A single turn carries every row of the set below to another of its rows. Some are shown first; where does it send the rows asked next?
bivel: 6.5; -48.1; 5.8; -20.3; 36.5; -30.2; -18.6; -36.9; 18.6; -6.9; -19.1; 18.9; 3.0; 21.7; -10.4; 8.5; -8.6; -5.5; 1.0; 12.7; -11.4; -21.3; -28.8; 6.8; -20.5; 4.8; 17.5; 3.0
tuluf: -23.2; -10.2; -52.3; 25.0; 49.4; 13.7; -33.9; 7.0; 14.7; -1.3; -21.0; 26.4; 5.2; 16.8; 0.0; -5.2; 4.6; 7.6; 34.2; 5.0; -0.7; -24.8; 3.0; -6.6; -1.1; -10.0; 26.5; 38.2
fimer: -46.7; 12.8; -26.3; -39.4; 30.2; -5.3; -25.8; -24.6; 13.0; -27.0; -11.2; 1.0; 0.7; 12.0; -14.5; 52.1; -4.2; 4.0; 37.8; -42.7; 27.8; -4.1; -28.0; -0.4; -14.8; 12.6; 7.9; 19.9
Lepe: -54.1; 3.6; 12.4; -5.7; 7.3; 9.9; -3.2; 2.6; 36.4; 1.0; -10.4; 20.8; 25.9; -4.2; -24.5; 3.4; 18.8; -16.5; 3.1; 15.9; 15.8; 7.5; -24.6; -7.6; -13.5; 12.7; 8.5; -9.2
lat: -26.1; 11.1; -17.5; -2.8; 25.3; -36.8; 11.8; 16.6; 6.1; -6.2; -10.3; 26.8; 36.7; -4.6; 5.2; 34.1; -20.5; -19.6; 8.9; -21.0; 27.4; -27.9; -6.2; -14.3; -35.6; -0.6; -7.5; 17.8
Tiza: -44.8; 9.7; 14.4; 9.4; 12.9; -3.1; -10.6; 6.8; 22.2; -5.5; -6.2; 25.0; 27.8; -9.7; -26.8; -3.8; 22.9; -15.1; 2.3; 20.7; 17.0; 10.0; -24.2; -8.6; -25.5; 6.7; 7.3; -0.6
rufom: 0.0; -18.7; -18.8; 2.1; 29.2; 25.1; -22.1; -1.0; 21.1; 8.8; 7.8; -10.7; 12.2; -6.8; -21.1; 14.2; 21.2; 3.5; 10.2; -9.4; -2.5; -6.8; -25.3; 31.0; 7.5; 21.7; 12.7; 30.1
Beb: -36.4; 3.9; 8.7; -8.8; 5.8; 3.0; 2.5; -9.7; 30.6; -11.1; -3.5; 29.1; 31.4; -1.8; -33.8; 4.5; 19.7; -16.4; -1.7; 16.9; 0.4; 8.2; -21.6; -11.3; -13.6; -0.8; 7.4; -16.6
Soza: -3.2; 30.9; 0.6; 10.6; 14.6; -29.4; 1.3; -0.9; -10.4; -7.2; -20.0; 7.7; 2.9; 10.0; -3.2; 28.1; -11.5; 36.6; 8.8; 10.3; 31.8; -51.1; -4.0; -5.1; 7.7; -0.1; 15.3; 2.3
Soni: -46.0; 0.5; -25.5; -32.6; 28.3; -11.0; -25.9; -19.5; 16.2; -29.7; -13.6; 9.7; 8.8; 14.8; -10.4; 35.6; 1.0; 0.7; 53.0; -50.6; 22.5; -2.1; -26.1; -10.8; -9.9; 14.4; 16.5; 30.1
Kes: -52.3; 11.2; -19.9; -36.0; 27.6; -11.2; -39.7; -18.5; 24.8; -23.3; -12.3; 21.2; 7.0; 7.8; -11.6; 28.4; 6.4; -1.4; 39.8; -48.3; 31.0; -2.1; -41.0; -10.2; -8.6; 6.4; 5.3; 18.6
rabap: -24.7; -8.0; -48.0; 30.0; 48.6; 16.3; -34.2; 1.9; 18.5; -5.9; -17.3; 21.1; 2.3; 25.2; 5.5; 13.6; 4.8; -2.6; 40.0; -0.3; 16.9; -5.5; 11.9; -12.1; -1.7; -5.5; 23.0; 39.5
tul: -29.3; -25.7; 8.2; 3.7; 43.7; -32.3; -21.3; 0.0; -16.1; -54.4; -5.4; 27.4; 11.3; 19.5; 13.9; 43.7; 9.3; 16.2; 22.5; -9.6; 26.8; 1.4; -19.2; -7.2; -19.4; -1.7; 3.3; -2.5
Limeb: -20.6; -4.7; -49.0; 28.5; 49.6; 20.0; -34.5; 15.9; 18.3; -1.6; -22.4; 22.3; 8.9; 9.7; 10.9; 2.7; -5.3; 3.9; 31.6; 11.7; 3.4; -20.0; 2.1; -11.0; -5.8; -9.1; 23.3; 32.7
bele: 4.1; -42.7; 9.9; -24.1; 45.8; -32.5; -16.1; -39.9; 12.8; -3.9; -24.8; 6.2; -4.5; 21.9; -11.7; 14.4; 0.2; -1.8; 0.0; 7.7; -12.3; -14.3; -25.9; 4.0; -19.2; 1.6; 13.7; 0.7
Sidar: -20.4; -7.8; -46.4; 18.3; 54.4; 9.5; -25.0; 11.2; 21.8; 2.9; -21.0; 22.7; 14.6; 18.7; 4.6; -4.3; -5.7; -10.8; 32.1; 3.6; -4.9; -13.9; 2.4; -11.9; -0.1; -19.0; 30.2; 41.1
zolav: 7.4; 6.4; -18.0; 4.4; 10.0; -11.9; 7.9; 8.9; 37.0; 9.3; -21.2; 41.1; -0.7; -7.6; 5.7; -5.9; 0.8; -11.0; 0.3; -15.7; 30.4; -5.5; -21.6; -4.3; 25.1; 12.6; 15.2; 14.1
koser: -10.4; 25.0; -5.1; 4.7; 15.9; -36.2; 5.3; 0.6; -16.3; -6.3; -19.7; 1.1; -0.8; 14.4; -2.1; 30.5; -3.6; 34.7; 9.8; -1.4; 22.6; -51.7; -1.7; 0.5; 15.0; 0.3; 16.5; -1.1
gen: -20.4; 38.7; -8.3; 2.6; 15.3; -32.0; -7.9; 7.0; -15.2; -13.4; -15.6; 16.7; 1.6; 17.0; 1.3; 28.2; -9.8; 33.2; 9.7; 12.8; 30.2; -44.8; -6.0; 6.9; 12.9; 4.7; 13.8; -7.6
Buk: -49.9; 8.3; -34.3; -28.3; 25.3; -11.2; -31.8; -17.7; 16.0; -31.8; -12.4; 5.8; 10.2; 16.2; -7.8; 39.5; -4.4; 3.0; 42.8; -49.0; 22.8; -3.0; -31.8; -17.3; -11.7; 9.6; 13.0; 14.1
Kana: -4.7; 32.9; -5.1; 11.1; 34.8; -24.0; -0.3; 14.2; -15.8; -4.2; -20.4; 2.6; 7.6; 12.6; -1.6; 30.2; -7.4; 38.5; 10.6; 5.6; 19.3; -47.9; -11.0; -5.4; 9.7; 11.2; 28.1; 13.0
tumiz: -24.5; -13.9; -26.9; -28.9; 53.9; -6.6; -31.6; -27.7; 9.0; -13.8; 2.4; 24.3; 30.1; 16.7; 2.7; 25.3; 2.6; 33.7; 31.6; 4.5; -13.6; -0.8; 0.0; 31.1; 11.8; -7.4; 9.5; -3.6
guvu: -3.4; -44.1; -1.1; -20.2; 34.5; -39.2; -8.7; -29.2; 8.8; -3.2; -21.6; 2.0; -8.8; 17.7; -4.3; 9.8; -16.7; 0.5; -6.8; 12.2; -6.1; -26.0; -19.7; 19.8; -21.7; -0.7; 15.1; -0.3
dalo: -51.2; 10.2; 8.7; 1.4; 10.5; 5.5; -4.0; -3.9; 33.6; -0.7; -8.4; 20.9; 25.1; -6.9; -26.7; 7.0; 23.8; -6.5; -0.8; 8.6; 18.2; 13.2; -25.0; -12.2; -16.0; 7.0; -3.7; -17.7
Teza: 11.8; -46.3; -1.8; -19.2; 38.4; -30.4; -13.4; -40.2; 18.6; -8.0; -15.1; 11.8; -14.5; 29.2; -14.3; 15.8; -1.0; 2.4; -5.4; -2.5; -5.6; -13.0; -28.2; 3.1; -13.3; -3.7; 24.2; 8.9

guvu turns into rabap
Limeb turns into dalo
Where do these go?
Soza turns into Buk
Teza turns into Sidar
rufom turns into zolav

